In the data rows, zero lies at 4.5, halfway between 4 and 5.
Some points:
tensor([4, 4, 3, 4, 4, 5, 7, 7, 7, 4, 5, 1, 3, 4, 4, 6, 7, 6, 6, 6, 5, 6, 2, 8, 6, 7, 1, 5, 4, 4, 3, 5])
tensor([6, 6, 2, 0, 5, 4, 4, 3, 4, 5, 5, 6, 2, 1, 3, 6, 6, 7, 4, 6, 7, 7, 4, 4, 5, 6, 6, 8, 6, 6, 4, 4])
tensor([5, 7, 3, 6, 2, 4, 4, 4, 6, 7, 4, 4, 5, 6, 8, 5, 3, 4, 6, 5, 8, 4, 3, 3, 3, 5, 1, 4, 2, 4, 6, 4])
tensor([5, 4, 7, 3, 6, 7, 5, 4, 4, 4, 3, 4, 5, 8, 4, 4, 6, 4, 7, 7, 6, 4, 6, 6, 2, 6, 5, 1, 3, 6, 5, 5])
tensor([6, 5, 7, 4, 5, 6, 3, 5, 5, 4, 6, 6, 2, 5, 4, 2, 3, 4, 4, 2, 6, 4, 6, 7, 7, 6, 7, 4, 7, 3, 4, 2])
tensor([5, 6, 3, 7, 4, 4, 3, 3, 4, 3, 2, 8, 2, 7, 4, 6, 6, 5, 6, 3, 4, 5, 6, 4, 3, 3, 2, 4, 5, 3, 3, 4])
tensor([6, 4, 5, 3, 5, 5, 5, 2, 7, 4, 8, 4, 6, 6, 6, 5, 3, 5, 8, 5, 4, 7, 6, 2, 8, 6, 5, 5, 5, 5, 6, 7])
tensor([3, 2, 2, 4, 5, 3, 5, 5, 5, 7, 6, 3, 3, 1, 5, 3, 6, 2, 5, 3, 6, 4, 6, 3, 3, 6, 5, 6, 3, 3, 7, 4])
tensor([4, 1, 7, 2, 6, 5, 2, 3, 8, 6, 3, 4, 2, 2, 5, 7, 2, 5, 4, 6, 5, 3, 5, 6, 4, 2, 3, 3, 4, 5, 3, 4])
tensor([6, 8, 4, 5, 6, 6, 5, 5, 5, 6, 5, 4, 3, 5, 7, 5, 5, 3, 2, 6, 1, 4, 6, 5, 4, 5, 3, 5, 6, 2, 7, 1])
tensor([5, 2, 4, 6, 3, 7, 5, 7, 3, 3, 5, 4, 5, 2, 6, 4, 7, 2, 5, 3, 5, 9, 5, 3, 6, 2, 4, 2, 6, 4, 3, 5])
tensor([2, 4, 5, 7, 6, 4, 4, 1, 2, 6, 5, 7, 6, 3, 2, 5, 3, 2, 4, 3, 2, 5, 0, 7, 6, 4, 4, 5, 7, 5, 8, 6])
tensor([6, 6, 1, 5, 6, 8, 4, 5, 4, 4, 4, 4, 4, 3, 6, 2, 5, 5, 3, 2, 3, 3, 5, 6, 6, 3, 3, 3, 3, 7, 6, 4])
tensor([6, 5, 4, 4, 1, 5, 6, 3, 4, 2, 2, 8, 4, 3, 4, 4, 2, 4, 5, 7, 4, 4, 5, 3, 7, 6, 3, 5, 4, 4, 3, 3])
tensor([4, 5, 5, 8, 8, 4, 6, 6, 5, 3, 5, 7, 5, 3, 4, 8, 5, 7, 5, 7, 5, 7, 6, 5, 4, 8, 6, 4, 4, 6, 3, 5])
tensor([0, 4, 5, 4, 2, 2, 5, 1, 2, 2, 6, 2, 5, 5, 8, 6, 7, 4, 6, 3, 3, 4, 5, 6, 3, 5, 6, 5, 5, 6, 2, 2])
tensor([6, 4, 6, 6, 4, 3, 4, 7, 6, 5, 6, 3, 6, 5, 4, 4, 2, 8, 3, 1, 3, 6, 3, 3, 1, 3, 5, 6, 7, 4, 4, 5])
tensor([5, 6, 7, 3, 5, 3, 5, 3, 6, 5, 5, 6, 7, 5, 5, 1, 9, 6, 4, 4, 5, 5, 5, 4, 3, 4, 3, 3, 3, 4, 5, 3])
tensor([5, 4, 8, 4, 8, 7, 3, 3, 6, 2, 4, 4, 4, 3, 4, 4, 6, 2, 5, 2, 4, 3, 0, 2, 5, 4, 5, 5, 5, 3, 4, 7])
tensor([4, 3, 4, 5, 6, 3, 8, 4, 7, 5, 5, 5, 4, 3, 5, 6, 5, 3, 5, 7, 2, 4, 7, 5, 4, 1, 4, 4, 4, 3, 4, 4])
tensor([2, 5, 2, 7, 8, 6, 3, 6, 6, 4, 8, 6, 7, 6, 3, 4, 3, 3, 7, 4, 6, 1, 5, 3, 5, 4, 5, 6, 2, 5, 4, 4])
tensor([2, 3, 3, 5, 5, 7, 2, 5, 4, 5, 2, 4, 5, 6, 4, 4, 6, 6, 2, 6, 8, 6, 3, 4, 5, 6, 6, 3, 5, 3, 6, 5])
tensor([5, 5, 1, 3, 4, 8, 6, 3, 7, 3, 7, 3, 5, 8, 1, 4, 4, 3, 1, 5, 3, 4, 3, 4, 1, 3, 5, 4, 5, 6, 2, 6])
tensor([5, 4, 6, 6, 5, 6, 8, 5, 8, 3, 0, 3, 5, 3, 5, 5, 4, 4, 4, 2, 5, 2, 4, 3, 2, 6, 7, 6, 6, 4, 6, 3])
tensor([3, 8, 8, 4, 4, 4, 7, 7, 5, 6, 5, 4, 4, 6, 5, 6, 4, 5, 2, 3, 5, 2, 4, 4, 9, 4, 4, 6, 5, 5, 5, 8])
tensor([5, 5, 5, 5, 7, 2, 6, 4, 3, 4, 5, 5, 2, 4, 4, 4, 4, 7, 2, 3, 4, 2, 3, 4, 5, 5, 5, 2, 1, 3, 2, 6])
tensor([5, 4, 6, 7, 2, 7, 5, 4, 7, 5, 5, 7, 4, 4, 4, 3, 6, 6, 4, 5, 1, 3, 3, 3, 4, 6, 5, 6, 5, 7, 7, 5])
tensor([0, 7, 6, 4, 5, 3, 5, 5, 5, 5, 3, 4, 5, 3, 4, 1, 2, 6, 5, 7, 4, 7, 3, 3, 5, 2, 4, 4, 5, 5, 3, 0])
tensor([5, 5, 4, 5, 7, 6, 7, 8, 1, 5, 5, 5, 4, 4, 5, 5, 5, 4, 3, 7, 2, 1, 5, 3, 3, 3, 5, 5, 8, 7, 6, 6])
tensor([7, 4, 5, 4, 5, 2, 2, 2, 3, 4, 5, 1, 3, 5, 4, 3, 5, 7, 4, 7, 3, 6, 6, 3, 6, 5, 8, 5, 5, 3, 7, 5])
tensor([2, 5, 5, 6, 3, 2, 2, 6, 6, 1, 7, 5, 2, 3, 6, 4, 5, 5, 3, 7, 4, 3, 5, 6, 4, 4, 3, 5, 2, 4, 6, 7])
tensor([4, 5, 6, 3, 3, 7, 6, 5, 4, 6, 3, 5, 9, 3, 4, 3, 4, 5, 5, 6, 4, 5, 7, 7, 3, 1, 6, 6, 2, 2, 4, 8])
tensor([5, 3, 4, 7, 3, 5, 8, 2, 4, 5, 7, 5, 7, 3, 4, 5, 4, 7, 3, 4, 8, 2, 6, 4, 5, 4, 2, 1, 9, 3, 5, 4])
tensor([4, 6, 3, 2, 5, 2, 4, 4, 4, 5, 4, 5, 4, 5, 4, 2, 4, 2, 5, 6, 5, 6, 4, 4, 2, 6, 4, 2, 8, 4, 5, 8])
tensor([4, 0, 3, 4, 3, 6, 3, 3, 3, 5, 4, 5, 4, 7, 8, 5, 4, 7, 6, 5, 3, 4, 4, 6, 4, 8, 5, 7, 5, 3, 4, 3])
tensor([5, 4, 8, 6, 6, 5, 5, 5, 2, 5, 6, 4, 4, 6, 7, 4, 4, 1, 3, 6, 7, 5, 5, 4, 3, 4, 4, 8, 5, 4, 1, 5])
tensor([1, 4, 3, 4, 7, 5, 3, 3, 2, 5, 3, 2, 4, 6, 4, 7, 4, 8, 6, 2, 4, 5, 8, 4, 5, 3, 2, 5, 4, 5, 5, 5])
tensor([5, 4, 5, 2, 2, 3, 2, 7, 2, 3, 4, 5, 6, 3, 1, 4, 5, 5, 7, 6, 5, 1, 6, 4, 5, 6, 3, 7, 5, 4, 5, 4])
tensor([8, 5, 6, 6, 5, 5, 5, 3, 3, 4, 6, 4, 6, 5, 3, 5, 4, 4, 3, 5, 7, 5, 2, 7, 4, 3, 3, 7, 1, 5, 5, 1])
tensor([5, 2, 3, 4, 4, 2, 6, 5, 5, 7, 4, 9, 3, 7, 5, 4, 6, 5, 6, 3, 5, 5, 5, 6, 5, 2, 5, 5, 5, 5, 4, 5])
tensor([4, 5, 5, 4, 4, 4, 4, 6, 6, 6, 5, 4, 7, 6, 1, 7, 5, 1, 2, 3, 2, 6, 7, 4, 6, 8, 2, 3, 4, 2, 4, 4])
tensor([8, 4, 6, 5, 6, 3, 4, 7, 4, 6, 3, 3, 5, 4, 5, 5, 4, 4, 6, 3, 2, 3, 1, 1, 4, 5, 2, 5, 3, 6, 3, 5])
tensor([4, 0, 4, 4, 5, 2, 3, 6, 6, 3, 4, 3, 6, 8, 4, 5, 6, 5, 4, 5, 5, 4, 4, 5, 6, 2, 4, 4, 6, 7, 6, 2])
tensor([4, 3, 6, 4, 2, 6, 6, 5, 3, 8, 6, 5, 3, 4, 4, 4, 3, 5, 5, 4, 2, 5, 4, 3, 3, 5, 5, 0, 1, 5, 3, 3])
tensor([4, 5, 5, 1, 3, 4, 5, 7, 3, 0, 4, 6, 5, 4, 6, 6, 0, 3, 5, 2, 5, 7, 5, 5, 3, 5, 5, 3, 2, 6, 8, 5])
tensor([7, 8, 4, 6, 5, 4, 1, 3, 5, 6, 4, 3, 7, 1, 6, 4, 3, 5, 4, 3, 5, 4, 6, 9, 4, 6, 5, 3, 7, 8, 2, 6])
tensor([5, 6, 3, 5, 5, 4, 6, 6, 4, 4, 5, 3, 3, 5, 3, 4, 3, 6, 9, 5, 5, 4, 3, 7, 5, 4, 7, 3, 5, 0, 4, 5])
tensor([5, 7, 4, 5, 1, 5, 2, 4, 4, 7, 5, 3, 3, 4, 3, 9, 7, 4, 7, 6, 6, 5, 4, 3, 5, 2, 8, 3, 4, 6, 6, 3])
tensor([6, 4, 4, 7, 3, 2, 5, 2, 4, 3, 0, 1, 3, 4, 2, 1, 3, 2, 3, 5, 5, 6, 7, 6, 8, 6, 7, 7, 4, 7, 5, 6])
tensor([4, 4, 2, 3, 4, 3, 3, 5, 5, 4, 4, 7, 9, 5, 8, 7, 6, 4, 2, 6, 4, 3, 3, 4, 7, 5, 8, 4, 3, 2, 2, 3])
There is one direction along which these points spread out most. Take the direction at right angles to it along which they spread out most. Go by this last direction. For each point below, how far along it does it lie, from 0 to 99? The average is 50, and the first point in the table lies past the average. One standard deviation of the points above along it is 16.
tensor([5, 4, 6, 6, 5, 6, 8, 5, 8, 3, 0, 3, 5, 3, 5, 5, 4, 4, 4, 2, 5, 2, 4, 3, 2, 6, 7, 6, 6, 4, 6, 3]) 36
tensor([7, 4, 5, 4, 5, 2, 2, 2, 3, 4, 5, 1, 3, 5, 4, 3, 5, 7, 4, 7, 3, 6, 6, 3, 6, 5, 8, 5, 5, 3, 7, 5]) 20
tensor([4, 0, 3, 4, 3, 6, 3, 3, 3, 5, 4, 5, 4, 7, 8, 5, 4, 7, 6, 5, 3, 4, 4, 6, 4, 8, 5, 7, 5, 3, 4, 3]) 64
tensor([5, 4, 6, 7, 2, 7, 5, 4, 7, 5, 5, 7, 4, 4, 4, 3, 6, 6, 4, 5, 1, 3, 3, 3, 4, 6, 5, 6, 5, 7, 7, 5]) 40
tensor([6, 6, 1, 5, 6, 8, 4, 5, 4, 4, 4, 4, 4, 3, 6, 2, 5, 5, 3, 2, 3, 3, 5, 6, 6, 3, 3, 3, 3, 7, 6, 4]) 43
tensor([2, 4, 5, 7, 6, 4, 4, 1, 2, 6, 5, 7, 6, 3, 2, 5, 3, 2, 4, 3, 2, 5, 0, 7, 6, 4, 4, 5, 7, 5, 8, 6]) 26
tensor([4, 5, 5, 1, 3, 4, 5, 7, 3, 0, 4, 6, 5, 4, 6, 6, 0, 3, 5, 2, 5, 7, 5, 5, 3, 5, 5, 3, 2, 6, 8, 5]) 50
tensor([4, 6, 3, 2, 5, 2, 4, 4, 4, 5, 4, 5, 4, 5, 4, 2, 4, 2, 5, 6, 5, 6, 4, 4, 2, 6, 4, 2, 8, 4, 5, 8]) 37
tensor([2, 5, 2, 7, 8, 6, 3, 6, 6, 4, 8, 6, 7, 6, 3, 4, 3, 3, 7, 4, 6, 1, 5, 3, 5, 4, 5, 6, 2, 5, 4, 4]) 68
tensor([3, 2, 2, 4, 5, 3, 5, 5, 5, 7, 6, 3, 3, 1, 5, 3, 6, 2, 5, 3, 6, 4, 6, 3, 3, 6, 5, 6, 3, 3, 7, 4]) 52
tensor([3, 8, 8, 4, 4, 4, 7, 7, 5, 6, 5, 4, 4, 6, 5, 6, 4, 5, 2, 3, 5, 2, 4, 4, 9, 4, 4, 6, 5, 5, 5, 8]) 37
tensor([6, 4, 4, 7, 3, 2, 5, 2, 4, 3, 0, 1, 3, 4, 2, 1, 3, 2, 3, 5, 5, 6, 7, 6, 8, 6, 7, 7, 4, 7, 5, 6]) 0
